One turning vector, and how many ticks it has turned
The counts run from 0 to 121.
[ -1  17  -7   2 -17  32 -11  16   2  15   3  12  15 -21   5  -1 -10 -42
  47  31   2 -16  -3   7  -9  -3 -21  -3 -23  54  -3   7  28   7 -27  -6
 -13 -19  10  40   9   4   4  19]
38
[ -3 -12 -10  -5   1   1 -11   8  18   1  11  30  -8   9  -5  -6  20   3
  -7  -6  49  -4   8  16   5  27  42  -5 -12 -39 -27  49  10  -1   8   4
  -4  -7 -16  38 -10   4  17  -3]
46
[ 24  16 -14  31  16 -15  29   2  17  -1 -31   7  19 -13  31  21  29   3
   8  30   1 -14 -19  13 -13   6  12  12   3  27   5  -2 -15 -31   7  31
  -2  -1 -39  -6   0 -19 -20 -10]
64
[-17   7  10  -8  12  10  13  23 -45  -3   6  -5 -14 -11 -25  32  -9 -19
  17  44  -5  21  25  -2  -3   3 -22  -1   4  15   9   7  21  -6   0   2
  -8  -3  11  31 -19 -19  21  50]
36
[-14 -23  -8   9   2 -15   1  -7  30   9 -23  17 -19   3   9 -25  50 -40
  23  24  13  -5   6  11  29  -4  -5  -4   3   1  20   5  -8 -21   8  -3
 -23 -23  23 -10 -23  39   0 -16]
53
[-20  19   6 -18 -28 -26   1   4 -14  -1 -20 -26  -8  28  -8  23   2  13
 -24 -21 -22  36 -23  15  23  -2 -23  14  -6 -25  -9 -12   5   2  -2 -35
  34  19  14 -12  13   5  25   5]
9
[-20 -22  20  -1  17 -20   9  -3 -20   9  20   0 -19 -11 -12  34 -25  31
 -15 -13 -13   6 -36 -25  -9   4  25   4 -45  25   1  -9  19  10 -14  -6
  11   0 -13  30   9 -16  -8  30]
23
[ 10  35  32  19   2  29   4   0   0 -22 -15 -40  23   6  -2 -13   8  -1
  34  -1 -10  -8  20 -17   4 -23 -25  -6  -7  -1  12 -30   7  15  12   6
   8  30  -7 -41  19   8   2 -29]
78
[ -8 -28  12  -9  -1  13   5  14 -42   3  -2   0 -34 -16 -38  17  -8 -15
  18  21   7  26  23 -11   7   0  10  -3  14 -14  17   3  16  -3   5   5
  -2  11  11  27 -11 -42  33  40]
35
[  4 -11  29  -4  30 -19   5 -13 -24 -12  28  -2 -12  -6 -31 -21 -29   3
 -23   2   3  30  39 -36   1   9  12   3  26 -22 -10  -8  -2   1  11  -9
   0  16  17 -18 -25  11   4   5]
94
[ -3  16   0  -7   6  27 -25   6 -19 -23   6 -14   7 -11  13 -10 -26  30
 -13 -13 -18  26  38  -2  -1  -6  -6  -4 -22 -30  42  -1  15  15 -33  -2
 -17 -10 -57 -11  25   7   6  11]
20
[ 26  18  -4  41   1 -46  11 -14   4   7 -29  44  16 -10  22  -7   9  16
  18   5  15   3 -18  -1  12   9   8   3  -2  16   8   5 -17 -14   0  24
  -2 -11 -41 -24  12   2 -15  -8]
0
[ -8  11  -3  49   9 -43  11 -21   3  21 -24  49  -9 -10  22  -7  -2  30
  -4  -4  -9   4  -8 -10  36  13   3  18  -8  17  -2   7 -13   7  -1  12
  -5   1  -3 -41   2  -4 -30  -4]
1
[ 17  31  16  -3 -17  12   0   5  -6 -18 -23 -17  25   8  16 -23  -1 -12
  43  10 -10  12  26  -1 -17 -14 -18 -12  -3 -26  19 -17  -1   0  -5 -11
  -2  20 -25 -52  23  13   4 -37]
79
[ -8  -8  -3 -32  -4  -4 -19   0 -19  -2   8   1  12 -15  11   3 -28  30
 -17   0 -17  39   0   5 -18   4  -7 -16 -10 -12  39  -9  14   3 -34  -4
  -8  -8 -55  -5  33  -6  -2  31]
21
[  0  -6 -28  28  -3 -22  11 -21 -28   8 -31   5  12  11  30  -8  27  12
  20 -19  27 -13  14  39   0 -22  10   2   8   3 -11  29  -5 -22 -23  40
  -8 -42  12 -15  -1  16  21  25]
59
[ 20  22 -13  -4   6 -20  -5  10  32   0 -16 -26  -4   4  17 -12   8  -7
 -42  -6 -31  17 -25  10  -1   8  -9  16  16 -10  -3 -10 -22  15   6 -32
  12  11 -31   3 -16   0 -32 -43]
4
[ 31   1   4  12  -4 -16  12 -25  -8   5   7 -38 -19   7  25  20 -23  -2
  28 -14 -22  -1  -8 -45 -55  -4  -3 -10 -17   1  11 -11  -6  27  -8  -2
   3 -12  -6   9   1 -10 -35 -17]
17
[-14  11 -10  11  37   8  26 -10  11 -12 -20 -24  25 -15  12   7  23  26
 -31 -49 -28 -10 -10  -3  23 -28  11  -8  20 -10  -6  -4 -26  -2  21   6
  13  -8  16   5  17  10 -13   7]
71
[  6  26  -2  36   6   5   6 -12  24  -3 -15  38   6 -11  30 -14   8   3
 -17 -15 -12  -5   2  -5  35  -1  12  10 -16  13  -2  22 -25  11 -11   1
 -24   5   1 -53   9  -5 -32 -16]
66
[ 12  -9 -31 -23  -3  11 -29  -3  -2  -5  46  26  12   1  -2   3 -28  30
 -39  -1   8   8  11  -4 -33  28 -20  16  20   7 -12  15   7  21  -9   8
   5 -12   8  12   0  -9 -16  18]
108
[ -3   3  22   8  -3 -30  34 -13  -3  14 -31 -34  -2  13  -4  33  23  10
  31 -13 -12 -30 -24 -25  -2  -7 -19   2  -2   9  -4 -42  -6 -12  26   4
  22  16  37 -15  10  -1  -8   0]
76
[ -4   1 -17   3  23 -14  33  -4  19   4 -19 -31  10 -13  29  15  28  13
 -42 -34 -33  -7 -27   2  -7  -9   3  -8  29 -13  -4 -11 -39  -6  19  -6
  13  -3  -2  23  -3   8 -30  -3]
70
[ 33   6   3 -12 -23 -25   3 -12  -8   6   3 -13  -7  19  31  24 -29  -9
  26  13 -18  18 -11 -28 -51  10 -20  -4 -21  -5  15 -22   2  19 -23 -18
   3  -3   1 -10  13  -4 -32 -32]
16
[-20   1   0  -4 -15 -16   1  -8 -20 -17 -20  -7   1   9 -13  -3   2  28
 -34 -33 -27  34   5   8  43 -12 -21  11  -2 -30  -4   4  -8  17   5 -24
  18  11  21 -29  18   8  13  11]
8
[ 24 -28  40  -4  20 -17  -5 -33   5 -13  33   1   1 -20 -35 -47 -29  15
  -5 -17   6  18  23 -38   1   7  28  -7  22  -8   0 -14  -2  -3  17   3
  10  27   9   0   0  10   2 -17]
93
[-18  13  -1  -5  10  13  -1  33 -28   8   1  -2  10 -10  -2  17 -12 -26
  22  50  -4   5   5  12  -2   0 -36 -12 -10  47  -2  10  22 -11 -21  -4
 -11 -17  21  41  -9  -4  11  35]
37
[  2 -11 -33  -5 -11  -7 -40   8  -3  -8  39  23  12  -9  -1  -9  -8  23
 -26   2   4   1  46 -12 -24  38 -33  28  30  -6  -4  22  13  10 -13   5
 -12 -15   2   8 -11  12  -6  13]
107
[-15   3  -8   2  21 -10   0  11  29  16   5  33  18  24   1  10  15   3
 -15   2  31   2  13  -5  44  41 -10  -2 -19  -7  25  28  26 -35   3   8
   1 -34 -12  27   4  14  18  23]
112
[  0   5  17  25  -2  -1  -5  -4 -20   1 -17  -3 -20 -18 -37  -2 -10 -14
  21  30  -2  26  47  -9  30  12 -21  10  12   1  41  -2  32   9  -1   7
  -4  -2 -10  10  -4 -16  46  32]
100
[  2 -44 -34 -23 -38  18 -22  -9  13  -4  12  -9 -34  11   4   0   2 -36
  -9 -24   3 -14  18  16   1 -25  -6  20  15 -13  12   5  -2  19  -8  10
 -18  -2  31 -14   6   9  18  -2]
120
[ -5 -21 -16  -8   3   4 -14   5  46  20  19  39   2  18  -3   9   3   1
 -26  -3  18   4  14  -4  41  32 -29  11  -8   6  35   2  19 -15  -2   6
   4 -24  20  -4  16  -5   4  17]
113
[ 37   9 -10   9  11 -32  11  -8  28 -14 -21 -23  20 -14  14 -13  15   3
 -28 -20 -29  14 -13  12 -10  -5  11  -4  24  -2   7  -7 -24  -2  17 -14
  17 -14 -27  20   5  17 -22 -23]
5
[ 25 -11  33 -12   4 -13 -11 -22  26   2  33   2  23 -29 -17 -47 -29   8
   1 -10   6  -3  -3 -26 -10   5  20  -8   6  12   2 -19   4 -11  18   1
  12  16  -3  17   8  23  -9 -27]
92
[ -2   7   8  25  12  -6  14 -14 -40  14  -1 -12 -43   6  23  18 -22  31
  24 -19 -18 -12   3 -32 -36 -10   5 -18   1 -28 -13 -10 -16  37  -3 -12
  -5  -4  -6  -6 -11 -10 -24   9]
82
[ -3  24  28 -23  32   3  14  11  -6  -5  14 -40  13  26   7  -3 -28 -41
 -18   2   8  17  27 -16   5   0  -8 -12   2  -8 -14  18  18 -24 -16 -12
 -12 -13  40  33 -17  34  12   7]
31
[  4  37  -7  14   0 -14  -8  11  19   5  -3  -9 -28  18   8  -9 -13  -4
 -37  -2 -32   7 -21   7  11   9 -10  35  -8  -7 -10  -4 -19  27   5 -28
   8  23 -16 -26 -21  -8 -29 -39]
3
[-11  -3 -29  -4   8 -11 -21  25 -15 -20  33  17  -4 -14  -4  -3  11   6
 -16  44   0 -19  40  -1 -40  24 -16  15  37  22 -11  17  -2   7   1   1
 -22  10   9   9 -45   4 -13  23]
42
[-32  11  34  17  40  12 -11  16  19  -1  22 -33   8   0 -14  -6  -7   1
 -25   6  -8  -8  10 -28  18  10   3  12 -47  31  15  -8  34 -22 -15  -9
   3  11 -12  23   5  26  11   8]
25
[  7   6   5  36  22  12   9 -21  -7 -10   5 -54 -18   7  23  17 -20   9
   3 -31 -15  -5  21 -41 -33  -9   7  -9 -21  -8  22   3   0  26  -8  10
  -2 -19 -15  20   4  -2 -24  -8]
18
[ 11 -40  30 -34  -5 -15   0 -20   9 -13  48  17   7 -24 -20 -15 -26   4
 -16  14   4  20  -7 -37 -13   8  19  -8   0  15  -3 -15   4 -16  -1  -1
   6  30  17 -10  14 -11  -3  -8]
28
[  3 -23 -10  -6  30  -7  11 -10   9 -24 -11  -4  -7   3   4   8  48 -67
 -14  22  12  19   6  -1   2  -5   9   1 -16  23  11  -1 -10  -8   2  -6
 -18 -33  27  14 -19  31  -4 -10]
117
[ -9  14  -8  13  -9  -1  -8  -1  29   8  -7  31 -16  -4  31 -16   6  -6
 -27 -11 -18   8 -12  12  30  -3  12  16 -12 -21 -12  20 -22  23 -16 -22
 -23  20 -13 -55  -3 -12 -25 -28]
67
[-33   3  24  15  34   3  -4   0  -4   0  19 -31 -15  -8 -14  26 -13  14
 -17  -9  -2  -7 -10 -25  16  10  27   6 -55  37  -7   4  13   0  -2 -13
   6  15 -10  41   3   6   0  20]
24
[ 11 -30 -16 -21  24   8   8  -4  15 -25  -6  -8 -12   9 -29  18  37 -59
 -13  36  13  17  -7  -5  -1  13  17   9 -16  18   6 -10  -1  -5  26 -17
   1 -14  12  11 -20  -8  -9 -20]
116
[  2 -27  34 -25  21 -13  23 -23 -18 -21  34  -1 -18  -5 -30  -1 -15 -13
 -20  11   6  21   6 -43 -20  -6  30  -3   2  12 -19  -3  -3   4   5  -9
  -7  26  29 -13  -9 -12   0   2]
29
[  8 -12 -33 -21 -20  31 -15  -3  -9  -5   3 -24 -26  15  -4  -4  14 -22
 -13  -7   4 -19  -4  42 -21 -16  -3  17  30  -6  -9 -15 -21  22   8   3
   5  -1  31 -20 -23 -18  -4 -26]
56
[  3  -6  -2  16 -32  23 -35   6  24  16  19  19 -10 -29  -5 -18  -2 -30
  41  15   9 -25  -3  -4  -2   0   2  -3 -23  37  -2  12  17  19 -17  -2
 -12  -2   7  38  11  -2   9   7]
39
[  4  14 -36 -19  14  13 -19  19  -9  -6  31  23  27   1   6   2  -3  15
 -14  25  12 -13  15   1 -39  17 -20  11  18  25 -32  20  -8  11  -6   7
 -16 -11  19  10 -23  15 -24  16]
43
